In the rows, zero is written as 128.
Named turns come first, each shown by rows before and after it. Which turns, in which order, take the first row of each pair that follows to the second? Write the first one first, as in the answered first pair.
turn J_961:
[122 121 130 149 127 117 113 148 127 128 133 142 143 127 132 129 130 151
  96 120 153 118 148 111 137 140 109 139 130 123 132]  ->  [122 124 130 150 121 114 113 148 128 124 142 140 146 127 127 124 128 158
  96 116 153 118 134 117 138 122 112 135 129 113 125]
[129 110 134 129 142 132 121 129 131 116 116 140 135 114 124 131 122 135
 116 134 131 129 139 119 140 138 125 130 144 129 127]  ->  [128 112 134 140 126 129 117 128 136 115 120 137 137 115 116 124 120 147
 122 131 130 126 120 129 132 122 129 132 147 112 121]
[116 120 109 132 125 128 123 119 130 117 140 129 133 116 126 122 126 150
 117 117 140 124 120 135 137 101 127 130 148 101 112]  ->  [118 111 110 119 148 137 128 118 122 125 123 136 126 110 137 135 130 132
 109 125 139 123 155 116 146 137 117 136 145 128 127]
[111  93 191 150 100  97 113 105 123 156 122 122 151 134  99 136 100 136
 129 153 132 144 113 120 118 107 101 122  92 136 140]  ->  [119 109 176 106 132  91 123 122 104 128 146 110 158 132 116 147  84 123
 120 147 125 127 130 117 160  83 106 106  90 143 136]
turn J_727:
[130 105 113  95 122 134 116 125 112  99 135 132  97 103 154 131 127 152
 117 115 145 117 164  91 122  93 108 123 162 131 109]  ->  [123 108 128 129  81 131 110 115 130 118 136 134  99 115 130 113 139 168
 133 113 141 129 121 113  88  81 113 128 156 106 102]
[133 135 132 158 104 133 136 106 140 151 121 124 130 150 116 124 139 113
 166 126 111 139  84 158  92 135 138 133 108 137 126]  ->  [148 140 120 115 150 137 152 119 114 141 119 120 123 145 139 144 136  86
 156 130 106 129 138 133 128 156 132 128 104 177 138]
[121 121 144 159 100 123 122 117 139 130 129 131 121 140 130 125 129 135
 127 113 123 125  96 134 132  98 134 145 122 106 123]  ->  [140 133 151 150 123 121 139 127 128 145 123 122 115 153 131 133 139 112
 145 118 103 129 109 133 131 116 134 147 102 138 135]
[124 117 136 125 139 135 128 121 123 152  93 138 126 135 135 147 126 102
 119 142 124 140 159 106 123 172 120 138 120 157 153]  ->  [108 100 126 124 130 138 108 113 130 127  98 148 132 121 144 145 112 126
  96 136 147 126 165  99 136 162 116 132 145 135 142]
turn J_701:
[149 111 144 109 167 126 107 140 133 104 119 116 117 141 138 165 139 115
  96 144 155 105 179 113 194 148 126  84 140 155 126]  ->  [124 104 155 172  93 121  83 126 166 112 126 124 126 142 105 130 141 163
 110 136 169 117 102 150 145 107 135  88 148  91 101]
[134 129 134 136 126 128 104 108 154 145  86 158 134  83 163 150 117 137
 133 121 155 130 142 107  93 179 126 133 136 156 163]  ->  [143 150 148 158 106 122 112 110 160 162 102 142 136 101 140 131 123 137
 164 114 137 143  92 140  70 149 141 131 114 145 155]
[135 121 131 151 134 125 137 116 125 183 133 140 101 137 126 141 127 109
 156 133 103 141 106 125 115 110 155 123  90 110 128]  ->  [128 100 119 128 159 135 133 111 115 169 120 152  99 118 150 157 117 106
 125 138 121 130 153  91 143 143 141 125 111 126 133]
[115 117  89 141 107 109  81 164 161 147 141 113 115 117 135 126 165 151
  97 133 128 144 115  96 104 120 118 168 140 110 130]  ->  [140 147  95 126 129 100 109 180 143 158 153  92 111 136 132 130 175 122
 126 133  98 151 112 106 109 115 125 165 111 136 137]
turn J_689:
[102 122 144 176  84 104 102  94 160 159  94 143 133 152  83 138 143 132
 133 149 170 136  88 131 108 126 130 139 155 100 152]  ->  [ 87 111 121 141 105 107  90  98 151 114 106 149 144 134 112 148 118 146
  95 141 193 109 123 111 155 111 126 128 181  87 144]
[143 137 123 139 148 143 126 113 125 156 112 147 114 103  98 116 139 133
 153 130 108 146 145 125 102 175 136 132 102 155 134]  ->  [129 121 111 124 155 148 114 110 126 137 110 158 115  85 113 117 129 144
 125 128 130 133 169 108 122 178 129 129 123 145 131]
[141 120 130 152 106 130 113 124 137 144 106 115 135 111 129 136 149 131
 124 127 125 147 110 135 103 130 123 144 121 122 147]  ->  [128 108 119 138 112 135 102 122 133 122 108 121 138  94 141 142 136 138
 103 123 142 133 127 122 126 128 118 144 139 116 144]
Now pairs of rows:
Each pair is 2 to 3 turns apart.
[116 135  94 102 150 116 116 137 113 156 132 152  90 109 110 113 147  89
 115 139 106 133 152 100 131 128 103 110 127 147 127]  ->  [119 143 104 121 134 116 121 136 121 171 131 149  89 119  95 106 156  89
 131 140  97 142 128 114 114 124 110 114 115 144 128]
J_961 then J_727
[106  94 138 162 128 132 124 126 135 125 129 127 129 124 103 133 110 157
 117 169 154  99 154 106 136 148 108 148 132 122 113]  ->  [128 120 149 168 131 125 149 135 130 153 132 110 122 146  91 131 127 132
 152 173 126 117 138 121 117 150 114 149  99 146 123]
J_701 then J_961 then J_961
[145 153 122 103 158 115 148 145 114 124 148 111 137 144 121 136 127 115
 143 120 116 125 130 134 143  99 138 114  99 152 125]  ->  [126 111 119 120 156 134 128 124 128 132 109 145 125 120 135 148 131 127
 110 131 142 124 169 100 133 161 119 132 133 156 141]
J_727 then J_727 then J_961
[106  99 109 117 138 140 115 117 125  92 133 143 137 104 149 147 108 153
  82 127 164  98 163  92 175 131 123 122 167 111 107]  ->  [136 133 157 182  98 126 148 115 140 174 127 121 119 153  92 124 156 124
 168 137 111 147  86 143  87 137 141 138 101 132 119]
J_727 then J_727
[180 162 142 148 148 142 116 117 116 172  81 123 142 123 148 134 160 114
 146 150  96 139 117 111 121 184 127  90 103 142 110]  ->  [180 166 124 114 173 139 117 130  99 143  99 117 150 116 169 140 144 113
 126 142  99 119 139 102 161 166 126  78 111 144  98]
J_727 then J_689
[121  84 112 156 110 153  95 127 132 116 106 135 132 120 149 137 105 134
  94  92 159  97 168  80 111 152 119 128 197 153 133]  ->  [170 149 136 145 132 131 147 158 109 153 130  89 126 169 127 134 130  78
 164  90  94 122 131 118  95 128 141 121 124 199 142]
J_701 then J_727
[114 144 115 131 118 120 176 164 123 129 138  98 116 149 127 181 130  85
 149 124  96 141 123 153 109 111 116 123  71  93 140]  ->  [ 88 124 104 142  94 125 146 154 136 101 145 109 124 128 129 174 113 122
 122 115 126 131 111 155 115  90 113 117 104  49 122]
J_727 then J_727 then J_727
[140 162 129 125 112 108 139 145 142 115 154 103 139 149 118 111 128 137
 151 113 115 131  79 152 123  71 149 121 107  96 114]  ->  [132 134 145 166  92 122 133 121 163 153 117 126 126 145 106 110 148 139
 156 128 122 149  81 143  79 129 140 145 110 104 134]
J_961 then J_961
[134 117 127 114 164 135 136 134 117 112 129 115 123 115 151 151 136 105
 100 143 130 136 163 102 159 138 113 134 132 160 136]  ->  [133 140 140 149 116 120 135 134 130 116 155  98 134 134 117 121 143 127
 133 128 120 147  83 147 126  77 137 123 115 117 112]
J_727 then J_701
[173  88 160 187 157 157 173 125 116 163  69 182 112 102 127 124 165  95
 136 159  90 146 142 135 101 205 105 176 109 154 149]  ->  [186 145 124  97 198 131 189 171  72  77 152 133 143 106 155 125 121  93
 126 125  73 104 139 156 196  84 130 122 103 135 106]
J_961 then J_727 then J_727
[106  91 124 108 145 139 119  92 115 103 107 149 146 107 158 118  83 147
  77 126 159  95 153 100 160 114 117 136 165 119 114]  ->  [135 125 167 167 112 126 151  91 132 181 101 128 130 153 107 102 129 122
 162 137 108 141  81 149  81 126 136 155 102 142 132]
J_727 then J_727
[113 178 104 100 139 110 140 107 124 167 175 110 148 152 130 123 134 113
 168 163  91 146  71 150 151  90 144 133 118 135 123]  ->  [ 68 126  85 111 119 127  95  81 145 138 152 148 154 109 148 124 114 159
 110 164 146 129 100 122 161 110 125 140 179  93 116]
J_701 then J_727
[ 94 108 110 185 106 177  93  99 149 125 152 131 149  79 134 105 132 157
 165 157 149 141 119 120 140  93 133 134 156  99 143]  ->  [131 131 116 152 162 177 131 116 123 154 139 115 134  98 146 131 147 100
 187 170 113 150 168 103 150 145 128 139 120 177 176]
J_727 then J_701
[101 169 107 148  94 128 167 161 101 145 157 105 128 128 133 140 146 150
 187  97  91 117 103 120  75 127 135 137  66 128 142]  ->  [ 66 139  75 127  94 137 133 157 102  93 163 123 139  92 157 144 112 186
 129  88 136  88 131  96 117 110 126 127 118  92 121]
J_961 then J_727 then J_727
[120 134 115  73 197 167 121 130 141 130 103 162 110 115 151 139  90  98
  97 142 152 117 179 105 160 172  80 159 129 165 110]  ->  [155 193 141  89 180 143 156 148 133 163 135 121 108 163 115 117 110  74
 169 133 104 136 108 158 127 122 108 150  69 171 104]
J_701 then J_701
[143 121 169 170 161 148  94 124 140 149 111 127 147 175 161 102 139  70
 132 160 117 177  77 127  97 148 138 133 108 129 137]  ->  [137 107 142 126 197 155  83 130 123 103 114 136 152 152 197 121 115  77
  85 155 140 149 130  97 149 150 128 121 137 134 136]
J_961 then J_961 then J_727
[132 154 107  65 190 101 171 129  60 127 173 146  83  97 136 161 131  97
  94 123 119  91 189 117 165 106 134 109 115 144 124]  ->  [ 94 103 101 101 152 116 128  98  93 115 151 182  84  66 135 151 123 145
  54 129 164  84 188  98 151 126 121 124 162  99 119]
J_701 then J_961
[138 150 144 179 154 142 154 114 144 163 132 163  88 156 131 120 158 126
 122 131 112 145 116 114 102 110 109 114 109 113 114]  ->  [128 129 136 174 159 149 141 108 146 157 121 177  88 140 144 127 152 133
 101 134 128 138 143  95 114 131  99 118 130 112 119]
J_961 then J_961 then J_701
